(in the rows, 100 means zero)
The rows below fall into families. The same turns and mirrors carry the whole set onto itself and the rows of a family onto each other. For each named row, which other rows are in its family? Write them in the order they are listed.
These 32 rows form 4 families of 8 rows each.
Q147:  89  97 118  99  88 110 103  89  97  99 131  95 118 103 130 102 120  99
Q903: 110 102 107  81 105 120  89  76  98 101 115 105  85 103 117 107 104  94
Q996:  80 109 119 104  99 112  97  97  98  95 133  98 122  93 126 105 115  99
Q769: 103 120 105 100 114 110 111  92  93  96 105  92 108  77 140 111 105 121
Q166: 107 109 107 101  96 121  93  87  93 118 119  94 123  75 113  73  94 111
Q645: 105 120 105 105 107 105 108  91  97  97  95  86 102  89 133 113 114 128
Q614:  83 110 109 110 101 106 125  96 107  97  98  88 135  85 100 113  88 113
Q490:  90  88 114  93  90 109  94  85 110 111 108 105 113 112  86  90  88  93
Q510: 107 103 108  83  97 122  79  81  98 103 115 109  89 103 123  94 100 104
Q420: 112 110 107 100  97 128 100  93  93 107 117  97 123  70 105  85  91 105
Q469:  89  87 114  90  98 114  98  83 106 110 116 108 120 100  93  88  78  89
Q935: 110 108  97  86 110 105 103  85  96 105  79 101 103  80 100 106  79 120
Q976:  87  99 112  92 108  97 112  91 110  87  91 101  99 113 113 127  98 105
Q53: 110 115 117 107 100 123 104  90  94 116 123  87 114  76 113  83  89 112
Q187: 112 104  98  89  99 115 105  79 105 106  80 100 103  93  97 101  75 118
Q23:  79  90 117  86  98 117  96  90 108 114 101 115 118  98  95  91  83  93
Q806:  83 103 120 107  90 111 104  92 107 103 134  97 118 104 122  99 115  93
Q840: 103 112 100  96 118 109 103  87 108 105  80  99 106  85  96  98  71 118
Q404: 109 101 111  85 106 113  73  81 107 108 113  94  86 100 127 105 101 104
Q192:  83  94 101  87 105  94 101  88 108  88  91 108 109 115 111 119 104 104
Q445:  88 102 117  93  95 100 103  97  97  99 136  95 127 102 118 105 116 104
Q458: 113 121 100 109 102 104 113  87  98  96 112  84 103  87 131 114 112 122
Q7: 105 105 102 100 108 118 104  79 106 108  76 100  96  85 108  97  76 112
Q765:  78 105 110  90 100  98 102  83 111  94  95 101 102 119 117 122 100 113
Q44:  81  88 112  86  92 112  92  93 107 110 111 108 122 102  85  95  90 103
Q58:  77 106  97  89  96  94 113  89 102  95  89 104 104 119 119 116 103 109
Q380: 114 109 119 105 105 123  92  90 101 117 123  93 115  67 106  90  92 105
Q127:  81 111 111 113  94 100 119 100 107 109  98  93 134  81 107 100  89 120
Q408:  84 108 106 107 102 107 132  96  97 100  98 101 135  87 100  96  91 112
Q807: 113 102 106  78 105 115  84  73 106 100 111  93  82  94 116  98 101 105
Q314: 111 129 104 109 105 112 111  84  98  90 102  90 103  86 137 111  98 115
Q893:  80 108 112 116  99 103 122 103  98 105 100 101 140  93 110 104  91 113

Which other rows belong to the same family as Q404? Q769, Q166, Q490, Q976, Q445, Q7, Q408
Which other rows belong to the same family as Q996? Q614, Q510, Q420, Q187, Q765, Q44, Q314
Which other rows belong to the same family as Q469? Q147, Q645, Q53, Q840, Q192, Q807, Q893

The rows below fall into families. The same turns and mirrors carry the whole set onto itself and the rows of a family onto each other. For each named row, which other rows are in its family? Write them in the order they are listed.
These 16 rows form 4 families of 4 rows each.
Q898: 114 102 102  94  93  91 122  94  96 105 115 108 115 113 102  97 110  93  86 115  82
Q910: 134  93 106  90  93  96 104 107  92  98  76 106 120 102  92 102  98 107  90 100 110
Q325: 117  90 102  99  94  97  97 110  84  99  95  94 134  86  89  98 107 116  97 106 120
Q154:  93  84 104  91 110 114  88  91  97 104  71  94  98  94  83  93  87 105 107 103 111
Q16: 110 108 112 109  85  94 118 109  98 110 129 103 104  98 117 105 107  96  96 103  97
Q92:  84  71  92 105 102 117  84  96 104  94  86  97  96  96  91  92  96 103 104 103 118
Q755:  86 112 108 116 111  90  90  96 104  89 114 111  84  96 112  91  98 109 112  94  88
Q210: 128 108 103  92  98 102  95 113  90 105  85  94 125  94  90 112 107 119  92 102 101
Q248: 122 102 104  86  97 111  98 102  83 105  87  87 115  88  90  99 104 125 100 104 120
Q151:  90  96  94 108 106 119  86  99 106 101  88 105  90 104  87 112  86 117 112  88 115
Q195:  87  97 122 114 100  91 109 102 112  93 112 110  89  97 111  94  92  77 103  95  90
Q138: 106 100 102 101 101  87 117 110  89 110 134 106 121  99 106 102 104  95  88 112 108
Q776:  84 103 110 106 108  90 101  99 110  87  99 109  78 109 110  91 100  88 103  84  89
Q15: 116 115 101  98 101  90 119 109  95 113 121 101 116 110 109 106 112 101  96  95  88
Q654:  86  89  98 100 104 114  82  97 107  96  71 101  85 106  88 105  93 105  97  95  99
Q327:  83  92 109 108 111  93  96 104 104  81 116 111  83  94 113  86  93  85  98  99 109

Which other rows belong to the same family as Q776? Q210, Q15, Q654
Which other rows belong to the same family as Q92? Q325, Q138, Q327
Which other rows belong to the same family as Q910? Q898, Q755, Q151

The rows below fall into families. The same turns and mirrors carry the whole set onto itself and the rows of a family onto each other. For each named row, which other rows are in its family? Write them in the order they are listed.
These 30 rows form 6 families of 5 rows each.
Q846:  88  81  90 106 113  94  69  94  97 107 106  92 117  98 109  92 116 116  81  92
Q240:  94  83 103 110  98  90  80 100  91 111 109 101 101 109  96  80 113 112  83  87
Q731: 104 113 104 102 100 117 107  96  68  89  97 114 102  93 102 115 100 112 108 123
Q528: 114 101 104 100 103  98 100  80 104 116  99 120 112  65  72 108 102 109  95 112
Q707:  87  78  94 105 107  90  78  97 102 111 102  99 106 103 107  90 117 108  79  89
Q39:  88  97  94  96 111 125  81  87  73  96 109  92  97 101 104 109  96 106  98  91
Q665:  85  89  98  98 111 121  90  94  82  99  99  87  98 104 116 102  92 106 105 100
Q476: 106  80  98 109 101  82  96  91 104 107 122 116 121  68  90 101 119 114  89  87
Q656: 111 111  97  99 115 102 102 101  67  87  77 114 110  85  96 113  95 109 108 105
Q900: 112 110 108 106 107  94 112  78  93 104 109 124 112  70  78 116 104 113  95 118
Q31:  99  94 107 110 105  87  82 102 109  96 123 115 117  61 105  93 113 123  85 104
Q994:  87  98 111  96 112 127  98  97  82 104 105 101  96 103 112 111  87 110  98  91
Q547: 106  89 105 116  93  91  93 104  99 102 116 116 124  68 100  86 117 122  79  92
Q875:  94  87 104 113 107  87  91  91 106 105 113 124 112  65 102 100 127 131  83  96
Q692:  86  94  94 109 100 106  70  95  98 115 108  98 109 106  93  87 112 108  78  88
Q887: 109 100  98 105 104  95 106  86  92 118 108 129 121  73  85 118 101 116  97 125
Q702: 107 102 113 101 109 101 102  89  93 111 107 123 117  57  83 114  95 116  86 119
Q216:  93  96  99 109 101 119  85  90  78 104  96  87  93 100 117 103  94 101 107  93
Q32: 104 105 106 100 104 108  98 100  63  98  80 116 116  92  89 121 103 111 107 118
Q751: 107 120 102 107 102 104 101  90  72  93  83  98 105  88  95 121  95 114 112 111
Q268:  88  80 100 112 106  98  76  93  98 116 100 103  95  94 113  83 118 109  83  89
Q839:  86  97 103 101 111 123  84 101  80  91  97 100 105 101 104 108  88 106 109  83
Q90: 111 116 105  93  96 113 102 100  69  89  82 114 108  82 100 112 115 113 105 111
Q658: 114 115 108 100 105  92 103  89  93  98 105 123 105  63  77 112 108 106  93 116
Q947: 106  79 101 122 103  96  86  96 107  96 118 109 128  68 102 101 116 124  93  89
Q401: 104 109 107 107 107  89 111  82  95 106 102 123 113  69  80 123 103 129  98 111
Q783: 107 115 106 102 107 109 106  95  68  87  84 103 105  91  98 109  99 111 110 120
Q357:  91  92 105 116 113  95  72 103  95 112  96  95 110 112 101  94 115 116  76  95
Q544: 102  89 101 111 104  82  92  91 108  96 119 119 120  66 100 102 124 118  81  92
Q521:  89  92 103 101 118 115  90  97  83 100  93  97 100 113 114  96  83 111  99  99

Which other rows belong to the same family as Q90? Q528, Q994, Q947, Q357
Which other rows belong to the same family as Q839? Q547, Q692, Q702, Q32
Which other rows belong to the same family as Q31? Q240, Q39, Q656, Q887
Which other rows belong to the same family as Q658? Q846, Q731, Q476, Q521

The rows below fall into families. The same turns and mirrors carry the whole set onto itself and the rows of a family onto each other. For each named row, which other rows are in its family? Write them in the order they are listed.
These 40 rows form 5 families of 8 rows each.
Q863: 117 112 126 116  88 106  93 112  96 100 106 127  83  92  87  81 105
Q74: 106 124  98 106 109  98 115 148 106 103 114  98 129  85  95 115 106
Q488: 107 134 113 126  89 106 116 132 109  82  99 115 115  84  80  90  85
Q884: 103 110 120 110  86 104 101 117 114  74 116  94  95  77  97 107  93
Q825: 114 122 124 111  82  83  88 117  96  99 105 135  85  81  83  97 101
Q313: 104 122 120 125  93  95 121 126 110  88  97 119 111  89  72  89  88
Q296: 116 115 103  88 107 102  83 137  91 111 119 111  94  80 112 113 112
Q417: 115 119 106 105  98 102  78 136  97 113 116 107  86  81 116 115 106
Q4: 111 117 101 100 112 117 108 145 109 100 105  90 124  89 100 105  98
Q108: 111 104 125 114  95 116  92 124 112  93  99 101  87  78  83 123 104
Q602: 111 120 120 106  95  98 117 126 109  87  93 118 123  87  67  88  94
Q429: 128 116 129 104 106  88 104 130 129  97  98 108 107  86 112 101 107
Q564: 123 129 106 101 107  96  95 144  93 124  92 130 113  92  85  96 106
Q315:  93 102 117 110  96 109 107 132 115  83 115  98  88  78  87 112 104
Q375: 119 130 103 103 104  86 103 142  94 117 105 130 123  93  93  84 103
Q479: 121 109 133 109  95  99  84 118  91 105  99 117  89  90  96  78  96
Q198: 108 126 102  99  92 110  97 140  74  93 120 114  97  88  76 113  91
Q697: 119 105 112  86 105  94  79 130  96 117 110 111  94  85 103 112 115
Q917: 104 124 109 104  82 112  88 133  80 101 116 115 104  79  70 118  91
Q107: 121 139 103  95  93  85  96 136  98 106 104 119 124  91  99  79  94
Q504: 109 127  99  96 107  94 104 149 110  99 103  98 125  77  97 121  94
Q926: 118 113 128 113  93  90  90 116  88 103 108 133  83  83  95  87 101
Q605: 111 133  95 101  93 101 105 143 119  93 103 102 123  79  87 123 102
Q156: 121 116 116 108 112  87 109 130 125  97  92 110 105  91 112  84 107
Q98: 120 112 110  79 104 100  76 128  92 105 107 109 108  75 103 113 112
Q475: 100 131 110 101  94 108  94 139  74 100 111 114 100  86  69 109  87
Q5: 120 105 114 110 107  90 111 125 128  98 104 116 107  82 114  94 114
Q409: 114 127 104  94  93  90  98 132  84 111  96 130 124  95  95  86  96
Q562: 123 131 104 103 109  87 103 131  84 115 105 135 117  90  97  90  96
Q936: 104 126  99 106  81 113  84 130  81 102 104 111 104  82  70 101  91
Q356: 108 109 119 115 113  86 113 123 125 105  99 119 108  81 107  90 109
Q215: 101 106 121 110  98 111 101 120 109  81 111 100  84  75  91 118  97
Q991: 110 109 124 107  96  98  95 115  93  96 107 135  76  83  90  88  95
Q651: 102 123  96  99 107 108 113 147 114  95 108  97 123  85  89 115  99
Q29: 105 129 118 118  97 100 128 132 102  93 101 115 108  83  70  86  87
Q120: 111 105 103  96 108  96  82 131  99 105 119 118  97  85 114 117 115
Q805: 119 106 106 116  98  94 102 121 124 105 102 116 110  75 105  82 118
Q184: 110 111 122 118 101 110  98 130 122  89 113  95  85  74  87 116 102
Q134: 105 134 118  95  97 106  95 140  82  92 107 109  99  93  78 120  81
Q615: 112 130 118 131  84 101 112 132 117  95  96 110 104  95  80  89  86

Which other rows belong to the same family as Q5? Q313, Q296, Q375, Q926, Q475, Q215, Q651
Which other rows belong to the same family as Q98? Q108, Q429, Q479, Q107, Q605, Q936, Q615
Which other rows belong to the same family as Q564? Q884, Q825, Q417, Q4, Q602, Q805, Q134
Which other rows belong to the same family as Q120? Q74, Q315, Q198, Q562, Q356, Q991, Q29

The rows below fall into families. The same turns and mirrors carry the whole set onto itself and the rows of a family onto each other. For each named row, which other rows are in its family? Write them in the order they are listed.
These 40 rows form 5 families of 8 rows each.
Q371: 103 108 109 102 106 113 108  61 116 115  95  96
Q761:  77  96 123 110  94 110 101  96 122 117  91 116
Q958:  91 114 118  99 114 122 120  78 117  97  95  99
Q26:  85 102  90 104 126  91 101  76 102 111  85 105
Q188:  97 124 102  72 112  83  98  93 114 105 108 100
Q72:  80 117 121  90 108 100 114  68 124 113  82  92
Q359: 101 109  98 105 101 111  95 101  96 105 106 110
Q153:  87  91 108 101 125 107 106  79 100 101  75  93
Q930:  97 107 106  82 110 109  86 107 105  89 110 101
Q472:  91  98  91  99 108  91  81 103 116 101 110  96
Q211:  99  90 118 109  96 115  98  72 113 118  89  98
Q871:  71 107 107  89 108  91 103  80 130 128  77 108
Q434:  96 103 126 104 124 120 111  79 109 100  97  98
Q349:  89  92 111  81 103  79  81 106 106 111  91 100
Q819:  86 112  89  84 110  85  88  94 130 110 108  93
Q914:  83  93 100  92 100  88  78 106 127 112 101  96
Q894:  87 115 115  91  85 111  97 105 123 122  99 112
Q856:  98  90 107 102 107 104  97  64 110 122  80  94
Q745:  91 115 104 113 111 112 110  85 110 102 108 113
Q214:  82 101 108  64 110  93  81 103 120 109  87  97
Q104:  95 104 117  94  99 110 105  64 127 126  86  95
Q6:  82  98 127  86 123 105 105  75 124 121  75  93
Q477:  91 112 117  70 101 103 100 110 129 110 104 106
Q693:  80  87 129 102 104 117 105  91 115 108  76 100
Q430:  92  99 114  95 135 105 107  71 107 108  82  91
Q669:  98  96 111  92 103  89  85 109  98  99 105 103
Q842:  92 121 118  75  96  91  98 102 125 109 111 105
Q172:  88  89 107  72 113  88  86 110 111 113  85 102
Q882:  95 120  83  85 117  92  97  84 103 116  92 103
Q582:  86  95 138 100 111 119 106  86 123 114  87  99
Q944:  86  93 115 108 115  97 101  74  97 104  77  91
Q954:  80 101 101  82 100  89  87  96 115 132  76 105
Q633: 100  93 108  87 109 103  91 115 101  97 104 107
Q253:  88 111 101  92  99  97  90 104 133 106 117  99
Q826:  99 116  95  69 121  94 101  97 114 103 103 102
Q911:  78 110 116  82 117 107 115  73 128 114  76  94
Q672:  82  90 130 110  99 106 100  84 107 108  78  96
Q263:  89 121 121 102 107 110 118  71 116 101  96  94
Q725:  92 110  95  69 121  94  86  96 107  97  98  95
Q606:  86 106 119  73  98 109  85 112 123 102 103 104

Which other rows belong to the same family as Q104? Q371, Q472, Q211, Q819, Q914, Q856, Q253
Which other rows belong to the same family as Q826? Q958, Q153, Q477, Q693, Q172, Q633, Q911
Which other rows belong to the same family as Q214? Q930, Q434, Q6, Q430, Q582, Q725, Q606

